In the data rows, 128 means zero.
Here are some points, each followed by its number:
[131 130 125 144 152 141 147 142 128 129 131 145 125 145 158 145 147 129
 139 140 143 132 151 145 124 122 144] 0
[129 131 123 145 148 145 145 143 129 130 133 145 126 146 150 143 143 130
 140 136 140 130 153 145 125 126 138] 1
[120 131 104 146 147 149 143 135 132 132 133 148 124 144 152 147 146 135
 134 144 138 125 161 155 118 119 148] 2
[150 137 173 127 127 134 102 135 146 135 137 138 135 129 114 119 118 135
 144 146 123 130 106 127 163 168 122] 3
[125 131 101 144 149 136 156 144 129 126 127 147 128 147 158 145 139 123
 138 127 139 133 156 136 117 122 140] 4
[137 134 132 142 146 144 134 142 141 132 133 142 132 141 148 135 138 133
 145 148 139 132 141 139 139 139 134] 5
[129 137 125 144 148 146 136 141 140 129 133 153 131 140 143 141 135 135
 142 152 134 129 145 144 133 139 136] 6
[129 133 127 137 121 147 139 128 128 142 153 126 125 118 127 158 159 154
 122 134 142 131 153 162 125 121 137] 7
[127 132 117 143 140 149 139 140 133 135 141 149 123 140 142 149 144 136
 140 140 137 127 159 154 126 130 135] 8
[122 128 105 146 149 152 143 140 132 124 127 153 117 142 148 143 142 128
 140 161 138 124 154 146 118 122 132] 9
[131 131  99 141 128 149 147 137 136 141 139 135 127 136 149 152 154 139
 134 139 143 131 159 153 124 124 143] 10
[132 122  86 141 144 130 165 149 130 122 117 127 128 152 160 137 141 108
 145 129 146 134 158 123 114 111 137] 11
[134 148 190 130 142 127  99 125 147 129 120 148 150 132 115 102  96 137
 138 161 114 135  86 110 159 170 125] 12
[128 130 114 144 142 146 141 143 133 130 132 153 123 143 147 144 138 128
 144 149 136 126 157 144 126 129 132] 13
[124 135 118 132 102 142 139 117 125 151 162 118 126 110 101 165 163 169
 107 116 140 134 148 170 119 113 151] 14
[126 127 103 120  79 133 133 106 123 158 166  90 122  92  92 164 173 171
  92  85 139 132 149 172 116 104 137] 15
[130 131 122 143 139 146 142 140 130 134 137 141 124 137 149 149 148 135
 136 141 140 129 154 151 127 126 142] 16
[122 133 114 145 142 152 143 138 134 130 138 153 127 137 133 150 143 139
 138 155 137 125 157 153 123 125 137] 17
[132 133 110 133 108 144 145 124 131 150 157 112 128 115 126 159 166 158
 113 113 144 137 154 161 122 114 132] 18
[148 110 221  59  54  75  26  88 121 116 111  66 124  74  22  47  52 103
 111  97  73 110   8  55 173 172  76] 19
[139 131 108 137 129 126 167 137 130 141 139 109 139 132 144 148 158 137
 128 115 152 147 154 135 119 110 139] 20
[166 124 150 118 144  89 146 154 138 118  99 104 153 151 138  85  98  80
 163 149 137 151  94  54 150 144 112] 21
[127 127 110 145 150 144 147 144 128 124 130 145 122 144 150 146 144 126
 143 145 141 126 157 147 120 117 150] 22
[118 135 101 146 146 147 147 138 135 131 133 156 130 148 140 144 136 134
 140 161 136 128 157 145 118 124 138] 23
[126 133 121 145 148 146 145 139 132 131 132 148 128 142 149 143 143 134
 138 153 140 130 152 146 124 123 144] 24
[143   7 238   0   0   0   0   0  32  64  12   0 110   0   0   0   0   0
   0   0   0  79   0   0 145 105   0] 25
[128 151 175 129 147 119 102 125 140 128 120 163 153 140 134 104  88 134
 136 137 107 136  85 105 156 175 125] 26
[136 133 141 144 153 142 140 143 131 128 133 144 128 144 152 139 142 133
 143 145 142 135 142 143 133 130 147] 27
[133 117  79 133 150 109 180 149 128 118 100 115 137 153 155 120 130  91
 144 144 149 139 146  92 107 100 123] 28
[147 137 180 137 149 135 114 140 137 131 135 148 132 140 132 126 125 134
 148 145 129 132 114 134 156 157 147] 29
[116 115 125  78   5 112 101  58  98 168 188  23 112  25  14 160 174 197
  40  46 121 123 105 170 107  83 120] 30
[105 140  95 150 159 132 151 132 131 126 117 168 137 144 165 142 129 134
 124 125 129 131 151 137 110 125 131] 31
[104  79 235  18  44  19   0  48  86  53  49  61  92  38   0   0   0  48
  85  87   6  60   0   0 156 172  22] 32
[128 130 110 144 142 147 137 140 131 131 136 148 122 147 151 147 145 132
 141 139 137 126 160 153 126 127 145] 33
[132 132 123 138 130 153 140 135 138 139 148 132 128 123 128 152 154 147
 133 147 142 128 156 157 129 122 136] 34
[129 134 136 146 161 140 138 141 134 124 128 147 128 151 153 134 135 127
 144 142 137 132 147 141 129 131 146] 35
[105 148 126 149 166 135 144 129 130 123 120 172 146 142 154 136 118 139
 124 147 124 133 134 132 119 131 141] 36
[128 129 114 144 150 143 146 141 124 129 134 146 122 149 159 149 149 130
 136 118 140 130 156 152 121 119 149] 37
[105 157 132 144 165 131 132 124 142 129 119 177 156 146 159 125 104 143
 124 123 114 137 121 126 128 150 137] 38
[ 77 158 105 147 157 131 145 110 130 129 116 178 157 134 153 134 106 153
 103 143 114 133 131 129 103 124 128] 39
[125 128 111 145 150 145 145 140 128 127 133 142 121 145 147 147 148 130
 138 141 141 126 159 152 119 117 155] 40
[126 128  97 144 149 149 148 142 136 131 133 143 123 144 154 145 147 128
 141 144 140 126 160 149 119 119 138] 41
[ 83 155 131 151 167 132 141 114 125 121 114 182 149 135 161 137 112 153
 111 143 117 131 130 136 107 127 141] 42
Which five points above are nearest to each new point? Their numbers follow each, nearest first.
[153 135 209 105  96 112  77 114 134 142 147 112 135 103  82 109 110 144
 122 113 110 132  76 120 171 174 116] 3 12 26 29 5
[120 147 135 144 159 140 134 135 140 129 127 165 144 146 158 132 120 136
 135 137 125 133 132 134 133 145 136] 36 38 6 35 5
[123 148 143 145 158 133 134 133 139 132 125 160 148 147 154 131 121 139
 133 125 127 138 127 132 137 148 142] 38 36 35 5 6
[133 133 136 143 148 144 136 142 134 132 135 144 129 145 149 142 141 133
 143 146 139 130 146 147 134 133 147] 27 5 35 6 1
[123 128 115 144 153 150 140 140 131 125 133 153 115 141 148 145 143 129
 141 153 137 123 159 151 120 123 137] 9 13 24 22 33
[126 131 120 145 145 152 139 139 131 130 140 148 121 140 138 147 146 136
 139 160 139 125 155 155 125 124 137] 17 24 8 13 16
[127 129 106 145 149 144 148 141 132 129 131 144 123 144 155 145 147 129
 136 139 141 130 158 146 120 121 135] 41 22 1 2 33
[123 130 115 146 154 143 147 138 131 127 130 145 126 140 144 144 145 134
 137 158 141 128 152 147 120 116 144] 24 22 40 9 2
[145 137 164 137 144 143 118 140 143 132 138 143 132 139 129 129 131 135
 145 145 132 133 125 138 152 152 133] 29 5 3 27 6
[129 129 118 123  90 135 141 111 122 154 162  90 125  95 105 163 173 167
  94  88 143 136 146 165 117 104 143] 15 14 18 7 20
[112 133  95 116  65 128 139  92 120 164 170  87 132  83  76 167 169 185
  74  86 133 134 143 170 104  97 136] 15 14 18 7 20
[134 133 121 138 129 142 146 133 130 143 149 126 127 129 141 156 160 149
 122 112 144 137 151 159 126 122 145] 7 18 10 34 16
[139 127 103 137 141 136 159 150 130 130 126 135 133 158 156 136 138 111
 152 148 145 137 153 125 124 120 138] 11 4 22 41 0
[158 120 186  42   0  62  67  51 116 181 177   0 147   5   0 107 129 184
  45  36 105 144  28 100 155 130  90] 30 19 15 14 3
[129 135 111 132 103 146 146 124 130 156 158 119 133 120 114 160 161 159
 113 115 143 137 154 161 123 119 136] 18 14 7 34 10
[119 131 101 148 148 148 142 139 130 127 130 150 120 149 156 146 142 130
 136 121 135 126 159 150 118 122 140] 37 2 33 4 41
[139 140 150 138 143 143 127 144 140 135 135 151 138 154 143 129 124 128
 153 145 131 134 135 134 146 151 137] 5 6 29 27 35
[142 136 137 136 149 134 139 148 142 131 124 142 144 147 147 124 125 120
 150 141 137 138 130 119 143 143 126] 5 35 27 6 1
[132 128  96 142 145 133 160 146 130 127 122 137 132 154 155 136 139 115
 143 137 145 137 156 124 119 117 128] 11 4 41 22 1
[122 128  96 145 155 138 151 143 131 124 125 146 124 149 162 142 140 121
 137 122 137 128 158 140 116 119 134] 4 41 37 22 1
[131 132 124 145 148 142 144 140 129 131 137 138 124 144 156 148 150 134
 132 109 141 133 154 152 125 125 140] 37 1 0 16 33
[141 135 157 138 142 145 124 144 138 133 135 149 131 142 133 130 129 129
 150 159 134 131 136 136 147 149 129] 5 29 6 27 35
[110 108  77  78   0 105 123  58  98 167 181   5 111  24  20 163 184 190
  30  18 129 128 127 164  87  58 111] 30 15 14 18 7
[131 130 135 143 151 143 143 142 127 128 130 144 125 143 158 142 143 128
 140 142 142 131 149 142 128 124 141] 0 1 27 35 24
[139 113  86 132 144 104 181 154 120 114  97 101 133 154 160 115 128  81
 150 133 151 143 145  83 107  99 124] 28 11 4 20 22
[126 130 104 142 141 150 146 141 127 130 137 151 122 149 152 151 146 131
 139 134 140 129 158 151 120 121 144] 33 2 41 40 22
[120 133 107 147 147 143 147 137 131 129 131 146 124 144 156 149 145 135
 132 121 137 130 159 151 117 122 142] 37 2 4 33 40
[143 114 216  79  84  88  31 102 124 109 110 105 118  95  57  58  56 103
 127 123  77 105  28  71 172 178  82] 19 12 26 3 21
[128 130 117 145 145 146 148 138 126 133 135 147 123 145 152 150 151 137
 134 139 143 131 156 153 121 118 153] 40 16 2 0 33
